M: rows in a few groups, each row roughly a mix of its group's directions (one row in no group):
M (141 x 10):
[[-24 -12   2  15  36   4 -19 -34  16 -43]
 [  3   9  27  47 -19  20 -32 -15 -22 -18]
 [ -5 -18 -34 -35   1   0  33 -19  30 -29]
 [  5 -13 -26 -61   1 -13  19  26   9  -8]
 [ -5  20 -40   8   4  24   8 -26 -10  48]
 [ 20  -1  27 -41 -22 -13  38 -12  -9  27]
 [ -8  24  27  24 -13  20 -36 -28 -20  31]
 [ -3 -13 -32  -1  15   8 -12  23 -18 -58]
 [ 29  -3 -29  36  20  17 -25 -22 -15 -28]
 [ -6 -24  51  -2 -14 -20  40 -20   2  -9]
 [  7  23  18 -37  -4  -7   0 -38  21 -41]
 [ 13 -29 -31  23  -4 -21  39  32 -18   4]
 [  4 -15  10 -54  -8 -14  23  21  18 -33]
 [-32  -5  25  47  26  20 -14  12  24   1]
 [ -7  -2   5 -23 -26  22   5 -18 -11  60]
 [-11 -27  31  34 -18 -29  11  17 -30 -21]
 [ 11  30  32  -8 -35  15 -12   5 -26  39]
 [-10  16  33 -10 -43   8  -2   6 -12  47]
 [-10  47  -8  -5 -24  24 -43  10 -21  -3]
 [-33 -20  18  12  -2  23  -7  17 -22  51]
 [-26  19  26   9  12  36 -31 -39  -4 -11]
 [ 39  -5   9   9  -7 -36  39 -34  10   4]
 [-26 -21 -12  25  16 -12  -8  36  25 -40]
 [  6  19  -1  29  21  27 -30 -42 -25  12]
 [ 25 -12   7  12  10 -24  22 -13 -32 -51]
 [ -6 -25  -5  21  49 -18  -1   2  43 -10]
 [ -6  -3 -17  25  10  26 -37 -39 -16 -31]
 [ 22 -17   0  -2  16 -34  19  -9  -5 -56]
 [ 34 -10 -31   0   0 -50  21 -15  11 -19]
 [  3  12  37  35  44   3 -11 -18   0 -27]
 [ 18  -6 -39   4  -6  17 -37   9 -30 -36]
 [ -1 -28 -19 -55  10 -20  25   8 -12 -19]
 [-12  12 -11   1  19  29 -53  29  12  22]
 [  4 -17   7 -38 -13 -34  49  15   5   4]
 [ -7 -19 -20 -33   9  -6  31  33  35 -24]
 [ -1 -30  -5 -30 -17 -32  28  28  30 -15]
 [ -2  -4  -4 -10  47   6 -24 -27  22 -41]
 [ 18 -11  -8 -27  11 -35  19  -6  23 -49]
 [ -5   3 -26  10 -33  40 -19 -40 -16 -12]
 [-44  -3 -11  11  -8  41 -17  16 -22 -29]
 [ 21 -28 -30  17  14 -25  37  11 -16 -28]
 [-12 -32 -17  46  28 -15   5 -14 -10 -31]
 [-12  -5 -22  51  18   7 -34 -30 -10   3]
 [ 46 -22  13  -3 -12   2  39 -27 -21  16]
 [ 12   2 -11 -22 -29 -16  39 -37  -8 -31]
 [ 11  28  18  23  31  25 -34 -12 -34 -10]
 [ 19 -14 -39 -59  10 -11   2  -1   4  -3]
 [ 20  -9   0  42 -14   3  33 -37  -1 -31]
 [-20 -18   1  15 -23   3  54  11 -20 -31]
 [ -4 -22 -24  56  10 -32   3   7  20  10]
 [-46   9  32 -12 -16  10 -12 -23  32 -22]
 [-14 -11  19  46  30  -8  11 -11  42 -11]
 [ 16  32  25  13  33  19 -31   7 -36  -2]
 [-16  28 -15  10  28  27 -54  -8  -3   8]
 [ -3  46  18 -50 -22  -6 -16  -4 -13   4]
 [  4 -24 -46 -18  -2 -11  35   0  28 -26]
 [-24 -19  -4  24  16 -10   9  17 -12 -59]
 [  2   7  40 -47 -24  -6  29  21  10   4]
 [-42  -7  10   3   2  23 -27  30 -19  38]
 [ 31  -1 -12   0   1   9  20 -48 -44   5]
 [ 20   4  43 -40 -19 -13  26 -23 -14   7]
 [-25  33  39 -15   2  -8 -24 -42  -7  -8]
 [-14   7   5 -25 -10 -16  28  35 -14  49]
 [ -5 -23   2  53  23  23 -21  -3  -3 -31]
 [ -4   9   3  49 -15  10  -6 -35 -39  18]
 [-26   5  34  39 -24   2 -12 -33 -25  -3]
 [-12   7  40 -46 -10  -2 -28  17 -18  23]
 [-12  16  43 -34  10 -22 -23  10  33 -11]
 [  3 -13  17 -24  16 -19  -7  47  39 -22]
 [-17 -20   5  58  17   8   5   5  -4 -38]
 [ -3  22  -1  36  10  19 -46 -36  -5 -12]
 [ 20  46 -16  -4 -19  17 -44 -11 -19  -4]
 [-15  40 -14  14 -27  17 -32 -11 -32 -22]
 [-15 -24   0  63  11  13 -13  -2  19 -17]
 [ 40  -8  -9   9 -10  -3  35 -26  -7 -44]
 [ -2  17  21 -40  19  10 -43  -2  34   4]
 [ 36 -14 -19  -9  -3 -25  36 -20  -7 -40]
 [ -1  -7 -20  -9 -46  -4  25 -39 -29  14]
 [ 16   5  -6 -57  -8   3 -10  38 -22 -11]
 [ 19  20   3 -34  31 -24 -10  19  35 -26]
 [ 31  12   2   0 -17  -4  -9 -13   0  64]
 [ -1 -19 -29  -9 -15 -14  35 -29 -12 -45]
 [-10  11  15  20 -12 -10  32   0  15  59]
 [  7 -28  -3  -7 -50 -11 -15  28  -2 -36]
 [ -7  -1  30 -44  -8 -26  19  25  30  17]
 [  5  35 -18 -37  -8  25 -18  18 -27  30]
 [ -5   8  -1  36  27  18 -49 -12   5 -28]
 [  9  25 -20 -32  -2  26 -25  11 -39  29]
 [-13 -17  50 -13  -5 -12  38 -30  -6  12]
 [ 20 -13 -16 -21  14 -34  23  -7  19 -48]
 [  4 -30  -9   2  -6 -28  53 -13 -18 -28]
 [-15 -31 -30 -41  13 -28  14   7  29  -2]
 [ 17   0  -7  60   9   5 -23   0 -16 -33]
 [ 16  44  39  11 -39  -9  11  -8 -17  -3]
 [  2 -16 -30 -30  16 -21  19  12  44 -25]
 [  3 -11  -9 -37   7 -28  16   8  42 -37]
 [ 25 -14 -59  19  -8  -2  26  -2 -22  -5]
 [ 14 -13  -9 -17  28 -31  36  29  27 -24]
 [-30 -16  14  52  -4  29 -11  12 -12 -24]
 [-19   5   4  -1  30  13 -45  37  17  26]
 [  3  18  33  12  45   3 -39   2 -25  -4]
 [ 29 -17 -24 -34 -13 -15   7  16 -48   3]
 [-12 -21  35  53  -3   2  30  -7 -13   8]
 [ 20   0  21 -11 -30 -24  37 -21 -24  32]
 [  7  19  13  57  17  21   4 -33  -2 -13]
 [ 39   7  -6  -1 -17   0  16 -48 -38  -6]
 [  5   8  38  -2 -42   3  20  27 -38   9]
 [  8  35  17   4   1  27 -55 -13 -12 -15]
 [ 11 -26 -30 -16   6 -30  34  35  20 -14]
 [ 14  19 -59  -9 -21   9   1  24 -22  14]
 [-11  18  16  28 -14  26 -29 -13 -24  44]
 [  4 -13  15  56 -17  -3  17   1 -38 -15]
 [-22  -2   0   9 -43   5  20 -23  16  48]
 [  6 -26 -11 -19 -34   1   4   2  12 -58]
 [ 17  36  42 -20 -35   5 -18 -19  -4  13]
 [-42 -26 -24  -9  11  17 -26  13  -1  38]
 [  3  -1  10 -48   5 -17  10   3  34 -44]
 [ -4  28  26  15 -10   7 -40 -45  -7  19]
 [ -7  21  20   0   7 -16 -10  40 -19 -51]
 [-54 -13  -1  33  14  14 -12  27  19   4]
 [-22  -8  42 -35 -44  -2   6  -4  13  13]
 [ 36   9  -3 -28 -16  -9  36 -38  15 -20]
 [ 17   1  13  23  -8   9   9 -61 -29   2]
 [  6 -18  31   1 -14 -14  31  31 -33 -34]
 [-27  36 -26   2  19  13 -49   1  -9 -16]
 [ 11  26  -5 -23  27 -12 -23  -2  56  -1]
 [ -8  25  49 -10 -11   6 -46 -13   3  13]
 [-33  15  17  43 -16  28 -26   5  -8  25]
 [-14  -1  13 -10 -61  13  20 -17  10  28]
 [ -6  -8  -3 -14 -30 -12  12  50  17  40]
 [ 50  16   5 -30  22   0  -6   0  39  14]
 [-10  -8  15  19   3 -39  14  26  20  48]
 [ -7  21  17  30   4   0 -38 -41   0 -32]
 [  9  -7 -31  28  31 -11 -10 -32  -8 -41]
 [ 12 -32 -19  -3  28 -26  24  19   8 -43]
 [ -2 -30 -41 -35   3 -21  16  10  25 -24]
 [ -8 -12  -5  17 -24  33  28   0 -28  46]
 [-19   6 -16  -3  36   9 -43  19  40   3]
 [ -6 -15 -37  13  -4  52 -23 -19   6  22]
 [ 45   5 -12 -44 -14   3  -3   1 -15  36]
 [-18  14  -2 -46 -21 -18  14  41  14  20]]
the two rows of each list that fit no group, in list order (the others fit one group, some only roughly):
- z516: [ 11   8 -10 -10 -51 -15  46  16  -6  16]
- z522: [ 52  18   1  14 -29  14  13 -35   1  15]
- z647: [ 39  24 -10 -42  15 -28 -14   0  24  -6]
- z819: [  0  -3  -8  31   3  41 -26 -47 -17   7]
- z184: [ 13  18   6 -24 -24   7 -23  19 -28  49]
- z446: [ -8   3  10  17 -24  -6 -12   4 -23  64]
- z738: [ -6   4   0  -1  32  19 -57 -11  31  -9]
- z696: [-12   8  37 -52 -12  -4  12  22  -9  26]
- z293: [ -1   6  14  -3  17 -21 -22 -12   4 -65]
- z384: [-11  26   1 -12  12  45 -30 -12  10  41]
  z819, z738
- z774: [ 25  18 -24  50   3  -2   2 -40 -11  -6]
- z475: [ 22  -1  -7 -48 -28   0  22  -1 -37  17]
- z253: [-18   8  -9  17   8  31 -37 -49 -19  -1]
- z19: [ -6 -14 -22 -60 -36   5   8   7   1 -11]
- z67: [-36  -5 -16   0  26  26 -32  -1  38  21]
- z48: [ 10 -16  19   5  -1 -38  34 -47   7 -18]
- z864: [ 36  -9 -47 -18  16 -25  22  21  11   7]
- z340: [ -7 -10   6  52 -30  11  25 -30 -19  11]
- z888: [-33 -23 -20  20  22  37 -26  25  -6 -17]
- z481: [-31  17   5  24   6  25 -47  33  -6   4]
- z395: [-18 -24  -2 -19  -5 -19  39  27 -17  41]
- z688: [-22 -11   1 -57 -34  10  -5 -18   5  20]
  z774, z395
- z814: [ 21  -2  18  40   9   3  22 -51  -2 -17]
- z562: [ 20  25  44   3  -6   9 -28 -22 -36  14]
- z263: [ 17   5 -14  -1  15 -12  12 -16  28 -61]
- z845: [  3  12  22  23 -16   3  24 -39 -36 -32]
- z654: [ 35  11 -19 -15  23   3  18  16  -5 -53]
- z539: [-23 -25  11 -45 -25 -23  17   5  32   8]
- z286: [ -1 -33  19  22 -15 -27  33  44  -3   1]
- z407: [-19  14   9  38  15  18 -17 -47  -9  25]
- z712: [ -1  41 -11  -7 -17  24 -29 -21 -23  37]
- z315: [ 20  19  -2  39  17  29 -18 -20 -31 -28]
- z14: [ 10  -4  26 -26  30 -17  30   9  23 -42]
- z632: [-18 -23  30  36 -20  -3  10  36 -32   7]
- z859: [-19   5  -5  -5 -31  24 -21   2 -27  52]
  z814, z286
- z365: [ 32 -10  -9 -44  -8 -17  41 -26   1   0]
- z990: [ -8   7 -14 -52 -14 -11 -19  43  10  15]
- z525: [  0  -6  41  37  15 -35  20  19  24  -7]
- z610: [  3   7  -4  12  20  43 -42  39  -9  -7]
- z730: [ 23 -14 -12 -20   7   2  37 -40  34 -21]
- z32: [ 21   2 -24  48   0 -13  -9  -8  -5 -47]
- z62: [ -3   1  14 -41 -27 -11  22  49  13   7]
- z772: [ 10   1 -19  35 -18  14  33 -11 -47  12]
- z264: [ -4 -14 -43   9  33  -3 -13  37   7 -32]
- z948: [  5 -35  11  42  12   1  23 -43  -8  -9]
- z258: [  3  16 -18 -51   9 -32  24   7  27 -15]
  z990, z258
- z327: [ 16  -8   9 -35  -2  -7   3  62   8  15]
- z804: [ -6 -35 -11 -16  -4 -18  35  22  44 -16]
- z244: [ 27  44 -11  24  14  17 -29 -12 -31   1]
- z788: [ 26  -2   0 -12 -18 -33  41   3 -15 -42]
- z667: [ -4  -8 -35  13  31  -6 -16  20  -6 -52]
- z947: [ 27  22   8 -55 -26 -25  13   5  -7   2]
- z897: [-24 -27  31 -13   0 -20  43  24 -24  -1]
- z636: [-30 -24 -27  -9  15   8   5  40  38   9]
- z776: [  1   2 -15  -5  -6 -11  24 -21   7 -66]
- z927: [ 20  -5   9  -3 -49 -16  47 -14 -10  14]
- z126: [ 31 -10 -24 -44  -1 -20  39  13 -12   7]
  z804, z244
- z386: [ -7 -21 -56  20  17   9   6  28  18  17]
- z64: [-15 -17  30 -25  17 -13  35  41  20   2]
- z968: [ 22  23  -5 -44 -40 -18  18  22  -7   9]
- z129: [-21 -30  25  -1  -7  -4  16  53  29   6]
- z480: [-13  15  23 -33 -18   1  41  -3  17  39]
- z877: [ -8   4  33  -9 -13   1   9  -8  -5  65]
- z254: [-16  32 -10  -5 -21  12  -8 -54  29  11]
- z874: [ 11 -17 -28 -26  -5 -11  24  57   8   3]
- z346: [-20 -36 -30 -45 -12  -4  16  24   8  14]
- z792: [-19  -2   0  31  13   9  17 -56  28  -1]
  z64, z346
- z571: [ -7  13  31 -14  -1  23   5 -39 -25  42]
- z531: [ 36   5  25 -24  -4 -29  14 -44  16   9]
- z546: [ -6   1   3 -17 -46 -10  31  16  14  44]
- z331: [ -8  17  38  19  17  24 -49 -20   0  -5]
- z389: [-12   9  38 -12 -12 -14   0  12  -6  59]
- z83: [ 24  -5 -21  -7  26  -7  -6  63   0   2]
- z307: [-33   0  -5 -29 -20  22 -19  16 -32  37]
- z751: [  6 -30 -13   3 -15  -2  52  31  27 -13]
- z633: [ 13 -23   5  54  41  -7   0   3  16 -16]
- z570: [-15  11  -5  40 -23  35  -6 -22 -40   6]
  z83, z751
- z741: [ -3  13  16  -3 -32  37 -37 -26 -28 -14]
- z156: [-20 -13  16 -18 -13 -40  38  12  36  11]
- z378: [-26   6  39 -12 -38   4 -12  25   6  35]
- z918: [  4  32  12 -32 -36 -11  17 -31 -13  29]
- z551: [-34  -5  12  26  11  15 -45   4  12  36]
- z778: [-25  -7  41   0  18   4 -19  -7  -2 -52]
- z21: [-21  -6   5  -5  29 -17 -20  39  47  -7]
- z834: [ 14   0 -19  11 -21 -18  26  11 -32  50]
- z58: [-25   9  -1 -20  10  -9 -28 -33  52  -3]
- z87: [-14  -6  36   1 -34  16  -4  20   0  50]
- z807: [ 15 -14  16 -27  13 -47  41  13   2 -15]
- z364: [-14 -10 -25  43  32  30 -19  -9 -18  22]
- z512: [-19  -2  21  45   0  27 -11 -17 -44   4]
- z289: [  7 -38  -7   8   9 -32   3  55   3   7]
  z834, z87
- z734: [-48   1  45  16   7  -3  -1 -28  16  15]
- z381: [ 14  -6 -26 -22  39  14 -14  10  36 -35]
- z199: [-30   0  43  14  14  13 -41 -19   0 -22]
- z970: [ 22  21  15   9   8  24 -37 -35 -34 -17]
- z187: [-29   6   3   1  13   0 -37 -43  37 -13]
- z702: [ 25   5   2  -4 -14  -9  24  14 -14  63]
- z142: [-22   2   9 -45 -20   9  10  33 -38 -11]
- z51: [  8  16  45 -21 -39 -16  13   2 -20 -26]
- z931: [ -7  16  32  37  -2  27 -10  -7 -25  41]
- z686: [ 31  39  21 -16 -28 -10  -4 -40 -13  -1]
- z743: [ 27   0  22 -15   2 -19  20 -12 -21 -55]
- z626: [  4 -14 -23  35   7  30   4  -8  -4 -53]
- z235: [-19 -13 -21 -17 -30  20  -6  13 -54  12]
- z415: [  9 -18 -31 -15  30 -20 -21  39  -7 -31]
  z702, z931
- z789: [ -2 -17  -4  12  23 -23  24  36  47 -15]
- z28: [ -1  34  10 -27 -28   8 -19   4  20  48]
- z586: [ -3  -7  26  21  42  -2 -32 -22   9 -37]
- z203: [-12   0   8  38  31   7   1 -53  16 -12]
- z2: [ 27 -20 -38  33  18 -30  19 -12 -13 -15]
- z951: [ 25   8 -53 -36 -16   1  -8 -15 -13 -19]
- z347: [ 31  -2 -20 -37  20 -20  17  -1  22 -39]
- z148: [ 38  37 -22 -23  -7  -1 -40  -3  14  11]
- z584: [ -1 -37 -37 -14  25 -27  13  30  15  18]
- z856: [ 12   9 -36   8  36  30 -28  -4   2  36]
  z789, z584
- z208: [-13  10 -27  10   7  35 -31   8   5 -49]
- z321: [ 40  -2 -21 -32  35 -24 -12  21  18 -11]
- z561: [-13 -37  16  -2 -19 -16  37 -41  10 -19]
- z908: [-37  -3   0  14 -14   2 -13  -5   3  62]
- z145: [ 33   3  15   1 -23 -27  33  -7 -38 -27]
- z495: [ 14  25  31  23 -16   7 -15 -38 -40  -7]
- z708: [-13  -2  31  16   0   3 -11  20 -23  58]
- z601: [-17   4  27 -28   2   9 -17  23   0  56]
- z836: [ -5 -30 -32  24 -11 -40  35   1  12 -15]
- z456: [ 17 -10  12  22   5 -38  41 -15  16 -34]
- z113: [ 10  22  13  18 -33 -11  17 -47 -28 -19]
- z259: [ 18 -20 -24  -1 -11 -23  51 -20  14 -28]
- z325: [  7 -13   6 -40 -17 -19  33  47   9  -6]
- z425: [-30   7  12  33  29   4 -29  30  12 -31]
- z334: [-50  -8  10  22  -3  26 -20  30 -26   7]
  z561, z259
- z194: [  1 -23  -5 -46  25 -33  -5  33   9 -16]
- z301: [ 30  -1 -41  38  -1  34 -20  -2 -16   5]
- z345: [ 11  -8  -3 -28  48 -29  13  26  14 -27]
- z612: [ 24  12  -9 -57 -18 -16  18  27 -10  12]
- z105: [ 23 -19  -4   9  45 -24   7  21  20 -38]
- z76: [-16 -23   8 -35 -20  -7  43 -20 -11  31]
- z842: [-27  19  11  -4  -5  44 -43 -20 -18  -8]
- z121: [ 20 -12 -17 -11 -18 -41  42   4   2 -34]
- z195: [-38  -2  36 -13 -13  -4   8  42  23  20]
- z811: [ -5   9   3  31  21  23 -45 -22 -15  33]
- z219: [  8  40  37  17 -14  17 -12 -31 -31   2]
- z498: [ 23 -12 -52 -28   3   4   5 -31  23 -11]
  z842, z219
